In the rows, zero is written as 128.
These are runs of 7 systems, one row a step. Runs of the same system follow the same rule from any start.
seq 1, fub:
[[123 139 166  90 133 167 134 119 118 163 124 147 112 152 129 130  95 148
  116  94 148 124]
 [125 118 116 128 133 102  98 158 118 145 172 174 152 106 126 138  98 137
  158 125 127 137]
 [110 147 156 154 136 112 151 127 130 136 164  96 119 131 138 138 113 159
  116 167  90 131]
 [139 110 186 109  99 150 155 109 141 139 130 153 130 104 101 125 118 120
  130 141 135 127]
 [ 92 102 136 130 140 128 111 139  86 141 124 112 148 118  79 122 102 131
  160 132 132 125]
 [117 147 144 135 129 133 118 110 124 140 108 109 131 128 153 165 128 119
  180 168 101 126]
 [126 128 139 129  87  97 147 113 134  99 112 123 143 112  99 133 169 123
  133 162 142 123]
 [118 102 126 139 119 167 143 129 110 121  86  75 118 130 114 111 150 104
  139 123 140 143]
 [126 118  96 112 128 128  89 114 132 131  76 126 128 151 129 151 154 119
  151 107 128 104]
 [128 158  87 129 115 102 131 155 113 112 108 113 133 151 164 122 174 133
  130 138 147 143]]
seq 2, fub, 10 rows:
[[139 161 144 109 164 139 116 117 100  82 120 139 146  54 151 120  90  49
  160 135 205 173]
 [135 130 108 190 192  77 110  80 167  75 154  75 154 116  98 142 130  75
  146 110 107  87]
 [137 226 167 152 143 161 185  78 119  80  93 109 132 172 126 124 145 104
  147 100 171 130]
 [148 126  76 183 110 142 107 109 153  67 118 163 135  97  82 161 133  86
  153  58 174 149]
 [102 175  99 165 147 112 122 115 114 111 134  44 115 174 143 175 142 147
  121  52 164 142]
 [184 152 112 149  79 150 145 126 178 131 151 168 129 165 164 171 165 121
  157  50 146 142]
 [106 130  82 170  91 106 134 169 116 119 161 137 121 169  81 134 140 201
   83  54 153 139]
 [137 127 129 130 100 185 131 160 137 187 161 131  83 151 189 170 103 168
  122  68 125 174]
 [126  98 124 100  89  70 106 165 146 178 203 185 143 143 105 153 125 200
  104  93 118 103]
 [108 126 169 133 106 157 171 191  94 191 188 122 109 143 153 107  92 190
  125 152  96 166]]
seq 3, Sudi:
[[143 135 121 134  89 119 157 151 127 140 140 163 148 181 113 110 167 159
  140 102 130 113]
 [115 102  99 142 111 183 129 158 115 142  99 127  94 139 129 116 119 148
  108 120 113 151]
 [118 100 125  90 109 111  90 124 144 159 127 133 114 125 135 170 127 155
  110 112 126 118]
 [134 111 135 104 117 107 138 172 115 168 174 133 140 137 146 100 136 151
  121 128 126 134]
 [133  96 133 120 132 146 134 133 144 144 123 145 109 121 122  99 116 137
   95 158  85 114]
 [102 115 152  88 130 109 111 133 101 141 132 143 128  97 109 126  98 148
  106 159 142 128]
 [129  99 143 116 148 111 115 137 126 146 156 120 145  91 136 111 114 102
  150 162 111 128]
 [116 138 159 122 148 105 139 111 121 117 126 109 136 122 110 107 126 125
  123 179 106  98]
 [126 138 151 118 130 140 138 118 105 109 100 126 142  99 118 109 122  92
  154 164 150 138]
 [117 127 116 146 152 106 112 108 122 100 105  97 142 114 106 130 136  94
  157 143 128 113]]
seq 4, Lurim, 10 rows:
[[ 83 165 155 130  99  73 152 120  83  76 123  98 146  95  77 137 141 146
  109 169 192 150]
 [171  66 137 141 112 182 150 116 159 141 118  78 133 123 130 114 158  51
  182  87 126 134]
 [ 87 167 117 130 155  88  94  92  97 116  87 133 153 185  65 151 131 160
  151 111 128  64]
 [144 164 102 129  84 158 147 159 104 124  91 104 123 136 211 144 176  98
  179 140 165 193]
 [135  84  62 155 109  79  94 107 186  91 112 139 121 130  81 149 176 134
   76 100 108  83]
 [121 158 142  72 119 149 156 158  78 165 116  90 118 197 167  99 153 159
  104  69 192 149]
 [166  95  55 134 138 131  62 151 176 149 133 219 124 131 158 141 125 122
  147  99  78 108]
 [ 78 177 114 121 138  82 134 159  88 123 152  98  95 145 160 123 121 210
   35 158 142 151]
 [203  71 149  92 107 174 145 138 200 159 162 185 107  82 178  97 123  85
   97 120 111 144]
 [ 76 129 141 136 192  85 108 147  91 135 190 154 140 136  54  94  54 196
   78 119 114  93]]
seq 5, naron (10 x 22):
[[147 110  92 231 133 156 134 128 173  94 160 106 118 110 114 158 118  92
  159  91  95 149]
 [ 99 202 185 128 135 143 147  67 115 111 111 120 111 156 100 174  93 159
  113 110 155 113]
 [140 133 115 155  75 127 128 159 119 130 163 150 156 110 137 177 136 119
  204  90 166 179]
 [ 93 134 126 189 119 113 138 106 147 116 139  77 104 160  84 174 136 183
   99 114  90 111]
 [135 155 170 102  73 183 166 136 110 162 116 141 120 163 145 150 138 150
  161  90 164 163]
 [103  93  76 160  94  94  90 157 129 142 140 151 136 149  82 167 143 181
  142 101  99 110]
 [100 141 166 109 106 157 167 153  95 174 134  75  96 167 160 128 124 185
  106 142 117 149]
 [155  86 108 107  65 123 115 148 161 160 126 203 136 142 125 139 164 149
  142 120 102 107]
 [ 81  97 139 113 138 123 139 167  76 158 139  95 124 148  89  79 110 185
   86 149 117 119]
 [155  95 128  99 111 171 118 149 146 180 110 170 113 124 185 122 130 118
  156 163  80 130]]
seq 6, zodi (10 x 22):
[[104 167  73 157 167  63 114 138 107  91 124  64 137 161 142 116 164 137
  110 131 134 118]
 [177 158 104 119 112 159 158 125 150  99  86 123 108 143 197 107 187  83
  111 112 161 154]
 [132 135  63 129 160 102  98 138 131  96 120 157 131 161 100 102 140 135
   76  53 160 102]
 [147 166 102 134 169 160 127 164 116 142 151 109 100 147 216 114 104 123
  111  84 147 176]
 [171 143 101 131 137 101 111 113 199 115 169 194 107 133 153 143 127 141
   61  91 110 103]
 [129 153 160 131 147 144 172 163 108 126 198 137 116 121 128  84  77 155
   72  94 165 167]
 [165  95 147 135 156 178 109 104 191 144 158 184 101  92 131 146  63 102
  112  97  89 122]
 [ 96 171 194 126 163  92 134 119 108 143 203 149 137 120  97 145  52 178
  117 134 123 115]
 [156 115 189 162 104 172 159 115 163 123 163 153 123  60 126 154  89  90
  168 172 102 165]
 [ 84 119 192 141 131 107 131  69 130 112 131 118 140 110  18 162  92 147
  125 138 121  85]]
seq 7, Lurim (10 x 22):
[[123  79 150 106 118 178 140  98 139 151  96 103 114 179  54 115 135 139
   93  37 145  89]
 [108 156 115  95 132 137  75 155  79 186 120 168 149 173 160 169 104 154
  215  86 142 130]
 [121 144  69 176  95  81 111 158 152 119 139 126 106 121 185 180 163 164
  124 189  75 149]
 [142  97 149 102  62 128 182 128 160 120 126 119  95 123 110  99 175 161
   26 137 143 131]
 [134  62 137  78 136 165 108 164 107 189 149 170 144 147  88  79  94 138
  135  56 139 110]
 [ 89 146 114 121 183 112  72 158  89 181 141 131 125 143 178 148  76 168
  164 171  72 120]
 [143 142 147 126  93  93 156 131 157 109 142 147 110  75 175 132 148 131
   92 239  99 149]
 [135  65 165 122 118 132 176 135 131 111 151 120 138  89  49  52 127 116
   75 133 144 121]
 [108 103 168  94 195 178 108 118  82 177 114 106 147 142 107  93  69  98
  181 109 120 102]
 [113 178 129 139 161  86  94 113 110 115 115 138 157 107 156 160 112 107
  199 205 101 118]]
seq 8, kodu, 10 rows:
[[117 128 145  94 104 120 138 138 117 117 125 174 121 107  94 104 118 159
   72 140 161 133]
 [122  66 136 130 142 144 112 141 123 152 152  99 130  90 111 123  97 103
  145 112 126 142]
 [115 149 158 119 162 112 120 108 121 157 134 127 141 155 130 134 111 145
  154 158  81  87]
 [137 149 147 129  95 126 160 149 109 113 133 158 144 103 135 107 138 124
  146 179 145 156]
 [110  85 133 138 114 135 127 106 134 109  94  96 119  98  80 127 137 114
  114 152 123 120]
 [121 142 165  92 143 135 127 108 103 150 112  90 140 145 133 134 127 111
  165 111 157 122]
 [137 142  97 157 120 118 119 133 128 117 109 143 152 141 138 139 158 113
  185 142 112 122]
 [114 156 116 135 108 123 154 124 116 100  96  92 111 147 135 126 166 143
   92 141 146 138]
 [152 106 113 109 112 145 113 118 152 124 104 124 118 118 143 141 152  93
  124  85 159 139]
 [122 136  93 137 162 118 107 135 115 135 124 113 135 179 122 120 135 143
  132  76 123 100]]
seq 9, Sudi (10 x 22):
[[153 129 140 111 146 120 130 144 121 119 156 143 154  77 157  99 112  76
  152 149 157 157]
 [125 133 124 164 182  99 125  93 150  89 133 109 134 122  97 111 118 109
  106 149  96  89]
 [128 190 170 112 151 146 150 104  99 106 111 125 132 118 145 124 108  99
  144 143 175 151]
 [147 132  94 181 140 109 113 109 153  80 130 137 147 104 109 144 139  85
  164 123 121 119]
 [111 187 146 154 147 133 160 106 104 100 119  64 120 158 135 138 129 131
  123 106 159 140]
 [169 144 116 152 105 158 132 102 164 107 107 161 135 139 137 154 151  87
  172  92 136 128]
 [104 159  87 177 125 116 130 138 109 103 130 100 121 172 106 150 137 168
  117  78 145 136]
 [162 133 129 126 103 185 136 123 157 149 119 128  97 148 181 159 138 114
  141  78 134 155]
 [126 125  91 150  99  95 116 140 148 129 153 163 126 163  95 152 145 184
   96  79 121 107]
 [132 120 141 123 110 184 150 166 117 174 148 124  93 143 168 124 102 158
  108  97 132 173]]
seq 10, naron:
[[101 128 128  99 120  91  96 107 112 114  98 114 131 108 114 159 137 131
  127 151 158 121]
 [140 109 132 128 123 122 138 134 131 140 139  67 139 128 151 121 159  98
  148 114 139 139]
 [137 144 103 141 140 129 127 106 144 110  94 124 125 171 121 123 159 123
  124 103 117  94]
 [118 152 111 107 130 131 119 147  93 122 102 119 123 139 150 120 135 132
  117 110 175 154]
 [141 111  90 131 130 103  97 133 161 129 144 121 114 122 162 153 145 129
  103 104 119 130]
 [136 148 142 112 145 120 151 129 133 133 154 122 123 157 138 101 131 146
   81 102 144 116]
 [152 126  98 137 131 151 118 156 138 131 142 180 122 126 144 112 113 128
  122 101 127 142]
 [112 136 132 128 153 105 115 131 129 127 159 145 114 112 121 131  86 163
   81 141 118 124]
 [153 126 164 122 122 142 148 138 143 145 171 155 127 102 149 118 106 120
  130 143 126 148]
 [128 114 140 156 140 122 132 119 146 115 150 166 140 109  76 119 101 134
  125 141  98 103]]
seq 11, kodu, 10 rows:
[[118 137 135 159 143 117 112 123 107 127 137 163 176 136  72 139 105 119
  214 121 114  99]
 [ 98 183 153 172 105 130 171 128  95 110 123  83 121 133 139 155 135 151
  149 187 125 165]
 [142 109 146 115  57 115 134  86 168 105  94 134 126  95 104 177 172 110
  129 139 155 129]
 [112 117 138 130 114 141 143 125  95 137 111  75 151 178  76 121 154 127
  161  62 166 119]
 [134 153 100 154 107 171 114 132 128 150  93 120 114 172 179 174 145 124
  192 108 104 145]
 [115 153  81 121  81  80 122 145 126 116 112 141 117 166 141 150 184 186
   91 126 140 123]
 [161  81 109 116  96 158 150 159 153 143 138 101 101 131 157 103 162 118
   86  71 151 161]
 [131  93  93 111 161 153  84 131 146 167 113 157 112 178 126 119 110 152
  107  70  93  82]
 [125 151 107 112 148 122 118 194  94 167 175 159 123 143 193 100 100 168
  115 129 124 156]
 [148  76 106 129 129 109 115 146 175 129 155 166 104  83 140 107 122 139
   67 178  68 122]]
seq 12, Sukuf (10 x 22):
[[171 125 106 144 136 115 159 122 194 109 155 126  98 148 154  93 161 133
   44 118  94 108]
 [144 119 120 113 164 158 136 151 116 117 148 170 119 122 109  57  88 125
   61  80 161 135]
 [130 117 120 133 196 136  74 128 148 152 175 164 117 103 145 143  47 122
  121 100  94 120]
 [144 186 179 141 171  93 152 109 155 120 199 147 129 119 151 131  90 139
  104 160 100 111]
 [171 129 177 147 116 157 175 111 166  98 165 184 139  77 103 103 103  87
  131 139 131 139]
 [108 129 176 149 153 157 125  84 117 109 124 150 139 100  46 143  65 112
  160 122 132 112]
 [120 181 176 131 138 136 124  97 109 133 126 134 156 121 141 177 103  99
  223 147 137 129]
 [126 164 142 182  76 105 156  98 144  85 115 127 150 119  97 177 168 118
  185 166 122 129]
 [110 141 153 141  72 160 168 109  96  99  75  78 133 135  88 149 164 110
  166 113 189 155]
 [110 115  90 126  85 138  88 119 111 139  67 111 139 165 108 187 170 130
  192  77 154 123]]
seq 13, Sukuf (10 x 22):
[[100 171 163  66 117  81 149 123  67 122  95  49 149 123 164 115 173 112
  137 179 203 149]
 [163  42  62 144  90 126 104 134 170 125  80 111 145 128 116 120 211  76
  168 116 101 103]
 [ 68 162  98 128 170 131 128 136  54 113  62  50 113 199 111  87 145 165
   90 130 150 111]
 [170 111  47  91 123 125  75 160 149 139  99 142 115 118 241 137 176  87
  132 111 145 159]
 [102 112  70 165 161  53 119 136 144  90 160  71 111 149  96 103 153 175
   22 113 113 100]
 [180 118 122  80 166 193 145 154 139 159 138 118 100 146 214  57 124  88
   86  64 154 157]
 [127 110  61 156 182  86  62 134 172 114 165 212 113 126  95 124  88 168
   61 105  76  77]
 [138 178 183 118 197 139 170 155 106 139 218  94 108 107 199  80  60 128
   83 130 145 176]
 [192  90 142 140 135 134 112  83 239 116 164 237 119  76 107 141  97  91
  101 124  73  87]
 [ 91 184 214 147 194 129 177 119  67 104 187 132 159 115  55  76  37 140
  126 132 157 126]]
seq 14, zodi, 10 rows:
[[133 124 189  92 122 164 184 129 115 137 122 124 117 131 119  63 121 132
   81 151 138 129]
 [129  84 122 105 163 149  80 127 128 141 111 182 139  97 102 108  82 100
  150 130 108 104]
 [ 95 159 146 132 184  84 114 126  99 139 155  90 137 121 147 136  95 141
  141 184  98 117]
 [163 137 159 130 107 126 162  98 163  97 118 142 133  87 142 124 156  82
  134 188 123 126]
 [102 123 138 137 151 122 132 102 104  83  99 112 151 121  46  98 123 109
  119 123 158 105]
 [121 155 124 133 159 164 111 113  98 130  84  91 131 128 160 145 116  77
  197 126 142 147]
 [127 173  96 154 125  64 107 101 148  86 118 132 147 147 129 174 170 133
  144 134 125  98]
 [129 161 117 153  94 137 178 145 103  89 116  82 126 134 140 112 172 119
  121 113 184 176]
 [148 100  79 132 122 156 100 107 161 114  84 132 114 153 116 145 151 108
  119  46 149 113]
 [109 173  98 125 143 109 113 166  85 151 150 118 130 185 164 139 126 174
  135  75 153 142]]

Which system made each of these runs?
seq 15, 2 rows:
[[142 135 110 111 144 129 106 139 144 147 166 186 117 154 129 135  95 163
   90  41 147 116]
 [126 159 124 140 148 111 129 177 114 155 213 156 128 136 164 129  84 173
  117  99 129 158]]
 | fub
seq 16, 2 rows:
[[145 121 131 161 130 156 140 131 140 143 153  88 126 135 156 147 127 102
  172 105 115 151]
 [121 139 131 133 110 102 130 105 140 118 124 151 136 160  84 150 148 160
  121 108 126  93]]
 | fub
seq 17 (2 x 22):
[[ 55  84 103 109  93 101  85 140  77 138  67 108 123 121  68 147 142 175
  123 174 126 115]
 [130  78 158  75  99 143 131 141 119 197 109  48 123 137 188 132 165 114
  162 154 113 138]]
 | naron
seq 18, 2 rows:
[[145 138  99 105 157 143  82 118 130 139 109 150 137 160 145 149 121 100
  166  38 164 115]
 [114 182  81 191 145  90 121 148 124 112 168 120 128 168 152 161 129 171
  132 106 107 133]]
 | Sukuf
seq 19 (2 x 22):
[[134 132 156 156 141 198 148 153 128 168 180 132  98 127 163 138  63 140
  143 100 102 171]
 [129 123 161 125 112 107 112  95 179 145 171 195 112 111 101 187  89 175
   96 136  90  96]]
 | zodi
seq 20:
[[149 165 181 165 117 169 173  92 175 118 169 180 108 140  94 154  90 150
  103  87 116 120]
 [ 95 132 160 132 126 130 123 139  90 130 177 144 142 102  72 154  63 155
  138  71 186 156]]
 | fub
seq 21 (2 x 22):
[[ 90  97 110 162 141  91 110 163  89 161 143  49 154 144 130 130 146 133
  202 176  73 118]
 [140 149 131 107  97 151 161 107 141 120  51  99  97 152 175 114 194 120
  103 198 107 124]]
 | Sukuf
seq 22:
[[119  94 157 115 110  86 109 118 142 157 167 120 146  98 115 168 121 133
  158 153 108 118]
 [127 129 167 152 117 139 180 125 122 136 135  99 146 156 105 101 148 128
  158 151 101 114]]
 | naron
seq 23, 2 rows:
[[138 103 107  88 157 166 120 116 120 124  61  55 105 137 161  88 156  74
  102 105 158 133]
 [146 158  79  98 176  90  84 131 122 132 112 163 158 180 162 103 149 118
  149  90 137  82]]
 | zodi
seq 24, 2 rows:
[[165  95 106 159  99 133 149 134 173 117 135 117 127 129 130 117 173 105
  125 112 110 126]
 [105 139 126 112 136 137 125 122 104 130  97 126 123 175  90 114 127 161
   96  96 145 106]]
 | Lurim
seq 25:
[[104 124 136  91  96  89 113  91 160 146 115  92  90 159 132 191 162 186
   59 111 127  99]
 [152 106 131  95  97 146 155 181 111 181 162 131 148 175 150  87 160 140
  145  56 163 146]]
 | naron
seq 26 (2 x 22):
[[150  75 150 150 126 181 154 102 185 144 132  92  87 129 121 124 124 114
   93 114  76 115]
 [119 152 162  84 151 138 117 118  95 152 114 184 156 163  91 110 103 144
  157 102 151  90]]
 | naron
seq 27:
[[160 107 161 154  62 108 147 113 186 135 190 180 148 112  91 177 137 139
  158 105 114 118]
 [ 81 132 158 171 102 169 167 148  87 149 134  86 112 171  75 136 106 195
  132 111 115 145]]
 | Lurim
seq 28 (2 x 22):
[[ 79 117 126 174 138 115 155 142 108 112 139  71  97 124  93 108 115 179
   58 175  93 137]
 [160 105 193  60 115 152 123  94 161 157 139 142 115  78 157 153 105  94
  126 129 149 137]]
 | kodu
seq 29:
[[157 112 116 149  88 203 154 143 153 126 119 149  91 128 140 128 127 124
  113  85 134 170]
 [102 103 100 104 133  93  80 141 119 151 143 132 127 146 102 151 116 172
   95  69 146 108]]
 | fub
seq 30, 2 rows:
[[ 82 171 163 162 167 145 150 102  84  90 112 108 115 114  72 116  70 145
  102 161 133 133]
 [142 140 163 129 129 141 109  91 143 119 123 134 142  77 144 183 103  70
  204 147 139 142]]
 | Sudi
seq 31, 2 rows:
[[ 95 108 196 129  75 155 143 107 119 169 126  91 121 122  95 193 112 154
  176 145 111 138]
 [111 114 156 141  70 125 144 128 116 163 120 120 163 165  81 157 161 149
  208 135 105 106]]
 | naron
